128 stands for zero in the data rows.
Here are some points, one per row:
[131, 91, 96, 105, 124, 156, 102, 153, 142, 91, 161, 88, 109, 118, 182, 77, 147, 87, 179, 134, 85, 105, 83, 83, 105, 129, 137, 109, 74, 94, 179, 76]
[179, 148, 177, 174, 246, 109, 133, 97, 137, 100, 82, 132, 122, 137, 100, 118, 130, 154, 120, 147, 138, 105, 138, 111, 143, 154, 135, 108, 150, 119, 122, 177]
[243, 204, 81, 134, 66, 134, 176, 101, 76, 129, 130, 197, 141, 161, 120, 104, 79, 112, 129, 123, 100, 167, 206, 158, 139, 125, 94, 75, 111, 113, 118, 171]
[95, 81, 91, 99, 128, 100, 164, 87, 72, 103, 86, 162, 145, 123, 215, 168, 194, 107, 150, 151, 83, 89, 107, 114, 142, 129, 92, 103, 118, 133, 20, 106]
[136, 155, 135, 191, 75, 138, 91, 197, 59, 110, 67, 77, 120, 93, 163, 127, 169, 119, 94, 93, 146, 107, 130, 223, 98, 119, 84, 123, 141, 167, 164, 97]
[100, 100, 93, 112, 109, 156, 98, 121, 151, 120, 148, 90, 111, 81, 193, 72, 157, 73, 152, 119, 73, 114, 87, 83, 110, 168, 125, 113, 76, 79, 151, 181]
[255, 176, 76, 165, 88, 176, 173, 100, 81, 123, 115, 177, 144, 184, 109, 99, 95, 154, 116, 125, 66, 111, 142, 131, 136, 130, 93, 90, 113, 129, 160, 150]
[156, 169, 204, 168, 248, 95, 186, 135, 53, 106, 122, 182, 144, 128, 144, 79, 71, 160, 170, 106, 102, 184, 199, 127, 120, 137, 99, 114, 95, 157, 131, 156]
[129, 101, 110, 100, 141, 47, 94, 135, 147, 112, 165, 89, 141, 86, 138, 150, 177, 115, 52, 96, 134, 111, 118, 135, 87, 120, 87, 135, 134, 150, 165, 95]
[115, 83, 113, 99, 106, 141, 80, 177, 130, 144, 110, 94, 170, 168, 129, 131, 95, 166, 168, 139, 112, 129, 173, 86, 114, 186, 223, 152, 154, 197, 122, 189]
[138, 80, 124, 100, 107, 136, 153, 98, 70, 175, 86, 90, 157, 154, 72, 145, 91, 213, 141, 128, 75, 145, 128, 113, 126, 162, 177, 130, 136, 232, 199, 135]
[126, 164, 86, 109, 109, 250, 83, 201, 62, 114, 71, 116, 132, 131, 162, 139, 166, 96, 102, 62, 184, 101, 113, 157, 89, 125, 92, 128, 133, 121, 162, 85]
[0, 186, 177, 202, 243, 102, 152, 99, 146, 104, 91, 172, 123, 204, 112, 100, 119, 135, 71, 88, 117, 123, 124, 178, 89, 95, 132, 113, 97, 148, 124, 180]
[142, 153, 164, 164, 55, 88, 128, 92, 141, 102, 108, 148, 114, 177, 95, 96, 124, 133, 150, 112, 250, 136, 192, 77, 129, 117, 143, 95, 97, 103, 104, 101]
[92, 105, 75, 108, 146, 108, 89, 161, 146, 87, 156, 91, 85, 144, 105, 107, 89, 139, 154, 151, 82, 91, 156, 95, 166, 147, 107, 99, 180, 130, 83, 41]
[128, 104, 100, 83, 148, 94, 122, 183, 136, 220, 152, 136, 91, 153, 115, 102, 91, 127, 141, 159, 107, 88, 146, 98, 114, 186, 89, 125, 208, 87, 85, 55]
[75, 155, 100, 114, 107, 214, 103, 154, 85, 96, 94, 136, 100, 110, 105, 97, 98, 121, 62, 255, 159, 255, 90, 92, 88, 96, 92, 128, 139, 158, 139, 165]
[95, 107, 79, 126, 109, 153, 137, 166, 159, 205, 191, 130, 106, 80, 95, 96, 93, 145, 62, 75, 151, 96, 105, 71, 96, 119, 82, 114, 161, 156, 113, 147]
[117, 103, 90, 94, 131, 111, 105, 151, 130, 121, 154, 80, 145, 159, 115, 102, 96, 166, 135, 146, 137, 78, 119, 98, 154, 196, 97, 102, 168, 104, 138, 194]
[97, 96, 125, 75, 150, 116, 109, 132, 138, 108, 157, 88, 111, 158, 94, 115, 81, 99, 63, 82, 118, 109, 109, 150, 99, 145, 121, 116, 126, 135, 109, 118]
[99, 108, 93, 107, 132, 120, 175, 81, 62, 171, 135, 77, 50, 87, 135, 150, 110, 176, 157, 118, 111, 154, 84, 106, 150, 90, 146, 240, 82, 99, 108, 132]
[129, 108, 83, 90, 143, 78, 124, 205, 129, 163, 180, 136, 80, 129, 102, 108, 115, 121, 182, 181, 84, 86, 91, 126, 111, 206, 104, 131, 199, 86, 89, 148]
[88, 147, 174, 201, 96, 212, 134, 175, 143, 170, 183, 97, 99, 135, 238, 200, 157, 107, 133, 126, 209, 96, 118, 239, 120, 118, 192, 135, 152, 218, 120, 100]
[120, 48, 131, 89, 93, 140, 145, 110, 125, 59, 116, 239, 87, 137, 122, 148, 86, 165, 114, 135, 116, 125, 145, 88, 112, 160, 252, 159, 130, 221, 132, 174]
[87, 89, 133, 139, 173, 181, 120, 167, 140, 186, 183, 135, 109, 143, 94, 113, 91, 104, 68, 82, 111, 104, 87, 138, 105, 144, 108, 100, 151, 115, 108, 140]
[131, 151, 168, 113, 103, 143, 199, 122, 102, 92, 115, 163, 226, 102, 150, 100, 183, 87, 99, 129, 111, 103, 119, 109, 255, 98, 99, 255, 91, 108, 52, 102]
[136, 168, 195, 162, 98, 113, 102, 153, 133, 161, 166, 91, 127, 149, 75, 123, 103, 109, 126, 159, 159, 82, 124, 83, 100, 169, 133, 148, 61, 94, 89, 57]
[106, 114, 77, 94, 146, 120, 150, 76, 178, 100, 100, 114, 193, 95, 214, 178, 227, 130, 120, 181, 138, 92, 198, 100, 106, 146, 109, 104, 125, 112, 193, 94]
[115, 77, 88, 122, 179, 148, 93, 73, 41, 113, 199, 97, 115, 108, 99, 106, 80, 117, 118, 122, 185, 67, 106, 249, 100, 86, 114, 117, 116, 162, 92, 147]
[137, 171, 186, 165, 82, 86, 98, 147, 152, 141, 145, 88, 82, 80, 98, 129, 76, 36, 144, 144, 55, 108, 100, 111, 121, 147, 116, 129, 85, 116, 111, 173]
[184, 160, 165, 166, 242, 110, 137, 111, 141, 104, 92, 126, 129, 169, 100, 116, 128, 119, 121, 132, 159, 153, 221, 119, 102, 129, 127, 126, 72, 107, 66, 131]
[74, 117, 115, 114, 109, 136, 117, 109, 71, 164, 136, 118, 123, 123, 98, 220, 89, 229, 186, 88, 103, 204, 120, 151, 138, 127, 124, 196, 88, 87, 203, 142]
[164, 102, 112, 95, 108, 140, 105, 169, 184, 121, 222, 91, 100, 171, 197, 217, 96, 206, 113, 128, 113, 183, 147, 108, 166, 52, 168, 205, 129, 82, 155, 173]
[117, 159, 136, 158, 99, 118, 48, 82, 99, 166, 153, 94, 255, 115, 95, 145, 158, 80, 183, 96, 83, 167, 109, 102, 69, 60, 160, 225, 255, 106, 99, 104]
[93, 201, 201, 133, 80, 93, 158, 90, 151, 103, 106, 139, 92, 183, 98, 94, 141, 153, 145, 127, 187, 99, 129, 98, 142, 110, 132, 89, 112, 85, 159, 159]
[121, 98, 117, 90, 150, 225, 133, 154, 181, 191, 202, 118, 127, 103, 66, 86, 119, 140, 123, 106, 142, 94, 100, 202, 99, 83, 114, 95, 104, 184, 90, 127]
[200, 139, 160, 200, 216, 112, 157, 101, 167, 101, 82, 119, 82, 177, 106, 107, 129, 137, 101, 143, 110, 126, 135, 107, 162, 127, 99, 112, 148, 133, 143, 172]
[179, 152, 219, 185, 105, 94, 72, 152, 141, 132, 158, 91, 173, 77, 202, 98, 156, 145, 129, 155, 69, 111, 81, 112, 112, 135, 114, 107, 79, 92, 167, 89]
[111, 77, 166, 123, 183, 156, 106, 178, 150, 179, 203, 136, 145, 107, 145, 110, 185, 105, 119, 107, 153, 132, 110, 214, 108, 91, 116, 102, 132, 167, 161, 88]
[223, 226, 49, 138, 102, 131, 150, 106, 139, 76, 142, 222, 94, 174, 129, 142, 151, 181, 144, 122, 117, 135, 120, 111, 101, 158, 228, 179, 121, 220, 136, 145]
[141, 84, 82, 88, 147, 66, 207, 128, 98, 115, 97, 193, 201, 99, 135, 161, 166, 97, 149, 111, 110, 155, 77, 114, 164, 100, 117, 67, 88, 166, 70, 96]
[139, 81, 121, 99, 92, 153, 120, 106, 84, 154, 111, 122, 116, 167, 111, 105, 104, 146, 154, 117, 106, 161, 138, 143, 255, 94, 53, 245, 118, 117, 186, 167]
[115, 128, 185, 193, 44, 113, 139, 104, 178, 102, 105, 153, 115, 146, 110, 91, 147, 158, 149, 137, 157, 141, 243, 110, 91, 131, 73, 134, 95, 140, 64, 166]
[111, 117, 96, 101, 125, 122, 93, 201, 153, 197, 149, 112, 130, 153, 150, 213, 97, 193, 152, 140, 131, 151, 162, 127, 151, 50, 204, 201, 96, 76, 131, 178]
[118, 209, 132, 144, 104, 123, 88, 132, 193, 161, 64, 122, 94, 81, 241, 171, 140, 98, 96, 95, 173, 150, 114, 205, 121, 144, 228, 161, 156, 226, 137, 98]
[135, 171, 145, 169, 92, 148, 134, 164, 109, 182, 180, 101, 87, 99, 220, 161, 189, 92, 73, 102, 199, 143, 135, 200, 139, 196, 255, 137, 193, 148, 132, 115]
[119, 84, 104, 89, 141, 105, 136, 75, 166, 94, 105, 160, 124, 114, 169, 133, 140, 76, 124, 142, 145, 121, 177, 93, 145, 121, 108, 98, 144, 117, 197, 73]
[116, 103, 134, 92, 136, 64, 112, 187, 130, 189, 184, 146, 128, 92, 158, 125, 184, 117, 59, 91, 142, 141, 110, 148, 93, 167, 88, 126, 169, 100, 167, 102]
[111, 104, 101, 95, 120, 108, 178, 111, 97, 105, 119, 151, 194, 113, 139, 208, 207, 93, 142, 140, 80, 143, 180, 119, 124, 115, 93, 77, 107, 162, 250, 89]
[159, 170, 200, 143, 97, 92, 89, 162, 160, 160, 122, 94, 94, 93, 74, 129, 87, 82, 144, 132, 106, 108, 82, 92, 139, 128, 124, 104, 97, 120, 90, 78]
[94, 90, 110, 89, 111, 107, 112, 163, 143, 111, 148, 85, 118, 171, 93, 99, 138, 139, 85, 74, 146, 147, 162, 177, 100, 112, 111, 91, 138, 118, 97, 191]
[93, 75, 79, 93, 127, 91, 148, 76, 186, 81, 70, 146, 109, 174, 105, 88, 107, 126, 100, 65, 178, 143, 102, 184, 80, 127, 102, 120, 112, 161, 116, 185]
[107, 99, 100, 112, 137, 133, 151, 115, 78, 184, 114, 90, 59, 81, 100, 131, 139, 200, 170, 92, 72, 209, 150, 142, 175, 88, 193, 183, 85, 88, 67, 50]
[183, 140, 169, 195, 236, 108, 126, 103, 162, 99, 98, 163, 123, 113, 106, 107, 103, 164, 154, 151, 180, 102, 147, 110, 151, 138, 126, 106, 143, 116, 128, 176]
[124, 169, 204, 153, 68, 101, 151, 88, 157, 113, 97, 152, 109, 215, 91, 99, 141, 154, 130, 165, 117, 66, 75, 122, 115, 116, 122, 107, 105, 113, 185, 162]
[120, 84, 102, 104, 116, 131, 130, 92, 69, 111, 105, 164, 205, 108, 159, 221, 254, 104, 127, 131, 106, 111, 100, 86, 140, 152, 98, 83, 101, 127, 138, 183]
[203, 160, 213, 156, 255, 122, 117, 91, 152, 103, 103, 153, 111, 113, 170, 192, 194, 94, 145, 133, 144, 125, 142, 87, 116, 143, 79, 136, 142, 142, 185, 91]
[131, 183, 113, 49, 99, 248, 72, 114, 88, 65, 62, 119, 94, 64, 85, 105, 97, 159, 100, 78, 134, 73, 106, 213, 108, 103, 102, 100, 144, 133, 80, 149]
[125, 121, 169, 142, 101, 147, 255, 113, 103, 70, 95, 162, 222, 89, 93, 147, 119, 88, 166, 108, 100, 139, 95, 129, 36, 84, 211, 202, 255, 49, 135, 100]
[88, 149, 111, 177, 107, 116, 218, 140, 127, 89, 120, 187, 246, 89, 82, 157, 113, 73, 176, 105, 134, 143, 80, 161, 255, 124, 93, 203, 91, 99, 152, 95]
[104, 98, 96, 90, 134, 88, 107, 123, 148, 128, 157, 88, 126, 120, 92, 97, 75, 129, 75, 84, 175, 138, 176, 168, 105, 152, 111, 123, 126, 139, 90, 52]
[120, 124, 102, 114, 105, 204, 94, 124, 101, 104, 97, 117, 115, 145, 98, 95, 113, 110, 99, 255, 219, 255, 67, 154, 102, 123, 110, 98, 136, 149, 87, 110]
[181, 186, 152, 193, 227, 115, 93, 142, 132, 150, 182, 71, 110, 173, 95, 116, 160, 121, 128, 134, 127, 138, 165, 87, 153, 157, 110, 116, 175, 113, 108, 193]
[133, 166, 166, 199, 88, 87, 86, 151, 123, 121, 174, 94, 106, 128, 103, 115, 102, 137, 148, 144, 101, 99, 72, 102, 141, 128, 141, 80, 106, 90, 110, 133]
[116, 160, 161, 125, 90, 172, 229, 99, 115, 111, 122, 135, 215, 92, 167, 186, 135, 115, 165, 106, 91, 150, 103, 87, 166, 132, 90, 49, 98, 168, 54, 100]
[110, 108, 100, 78, 136, 111, 106, 157, 151, 172, 144, 84, 130, 175, 111, 90, 114, 133, 160, 139, 149, 121, 181, 90, 165, 144, 101, 85, 173, 138, 127, 183]
[127, 160, 165, 175, 82, 86, 124, 77, 131, 101, 91, 188, 74, 135, 120, 107, 70, 135, 127, 136, 131, 81, 87, 90, 126, 110, 126, 100, 110, 120, 90, 47]
[146, 83, 106, 102, 112, 169, 105, 83, 232, 175, 80, 173, 130, 154, 185, 195, 88, 217, 137, 116, 110, 177, 122, 166, 154, 110, 197, 207, 87, 46, 141, 152]
[146, 94, 96, 88, 128, 85, 97, 156, 128, 145, 107, 87, 148, 84, 170, 79, 127, 69, 162, 132, 134, 93, 79, 87, 115, 92, 192, 83, 69, 80, 202, 144]
[83, 91, 83, 108, 127, 166, 125, 77, 179, 102, 97, 180, 122, 64, 100, 122, 168, 78, 128, 165, 125, 86, 221, 114, 144, 157, 138, 104, 123, 97, 185, 88]
Along one direction, these points spread out more than along any other. Take the direction at right angles to it along which they spread out most. Go by this last direction. How many in every 100 of the points above lie lower along it than each point below? Answers are rounded to whole numbers. More than half of the points above lie lower than the first one.
[243, 204, 81, 134, 66, 134, 176, 101, 76, 129, 130, 197, 141, 161, 120, 104, 79, 112, 129, 123, 100, 167, 206, 158, 139, 125, 94, 75, 111, 113, 118, 171] -> 46
[93, 201, 201, 133, 80, 93, 158, 90, 151, 103, 106, 139, 92, 183, 98, 94, 141, 153, 145, 127, 187, 99, 129, 98, 142, 110, 132, 89, 112, 85, 159, 159] -> 31
[100, 100, 93, 112, 109, 156, 98, 121, 151, 120, 148, 90, 111, 81, 193, 72, 157, 73, 152, 119, 73, 114, 87, 83, 110, 168, 125, 113, 76, 79, 151, 181] -> 59
[146, 83, 106, 102, 112, 169, 105, 83, 232, 175, 80, 173, 130, 154, 185, 195, 88, 217, 137, 116, 110, 177, 122, 166, 154, 110, 197, 207, 87, 46, 141, 152] -> 86
[95, 107, 79, 126, 109, 153, 137, 166, 159, 205, 191, 130, 106, 80, 95, 96, 93, 145, 62, 75, 151, 96, 105, 71, 96, 119, 82, 114, 161, 156, 113, 147] -> 21
[138, 80, 124, 100, 107, 136, 153, 98, 70, 175, 86, 90, 157, 154, 72, 145, 91, 213, 141, 128, 75, 145, 128, 113, 126, 162, 177, 130, 136, 232, 199, 135] -> 69
[120, 124, 102, 114, 105, 204, 94, 124, 101, 104, 97, 117, 115, 145, 98, 95, 113, 110, 99, 255, 219, 255, 67, 154, 102, 123, 110, 98, 136, 149, 87, 110] -> 41
[92, 105, 75, 108, 146, 108, 89, 161, 146, 87, 156, 91, 85, 144, 105, 107, 89, 139, 154, 151, 82, 91, 156, 95, 166, 147, 107, 99, 180, 130, 83, 41] -> 30
[116, 160, 161, 125, 90, 172, 229, 99, 115, 111, 122, 135, 215, 92, 167, 186, 135, 115, 165, 106, 91, 150, 103, 87, 166, 132, 90, 49, 98, 168, 54, 100] -> 89
[200, 139, 160, 200, 216, 112, 157, 101, 167, 101, 82, 119, 82, 177, 106, 107, 129, 137, 101, 143, 110, 126, 135, 107, 162, 127, 99, 112, 148, 133, 143, 172] -> 1
[110, 108, 100, 78, 136, 111, 106, 157, 151, 172, 144, 84, 130, 175, 111, 90, 114, 133, 160, 139, 149, 121, 181, 90, 165, 144, 101, 85, 173, 138, 127, 183] -> 16
[111, 104, 101, 95, 120, 108, 178, 111, 97, 105, 119, 151, 194, 113, 139, 208, 207, 93, 142, 140, 80, 143, 180, 119, 124, 115, 93, 77, 107, 162, 250, 89] -> 99
[94, 90, 110, 89, 111, 107, 112, 163, 143, 111, 148, 85, 118, 171, 93, 99, 138, 139, 85, 74, 146, 147, 162, 177, 100, 112, 111, 91, 138, 118, 97, 191] -> 17
[117, 103, 90, 94, 131, 111, 105, 151, 130, 121, 154, 80, 145, 159, 115, 102, 96, 166, 135, 146, 137, 78, 119, 98, 154, 196, 97, 102, 168, 104, 138, 194] -> 24
[129, 101, 110, 100, 141, 47, 94, 135, 147, 112, 165, 89, 141, 86, 138, 150, 177, 115, 52, 96, 134, 111, 118, 135, 87, 120, 87, 135, 134, 150, 165, 95] -> 56
[75, 155, 100, 114, 107, 214, 103, 154, 85, 96, 94, 136, 100, 110, 105, 97, 98, 121, 62, 255, 159, 255, 90, 92, 88, 96, 92, 128, 139, 158, 139, 165] -> 44
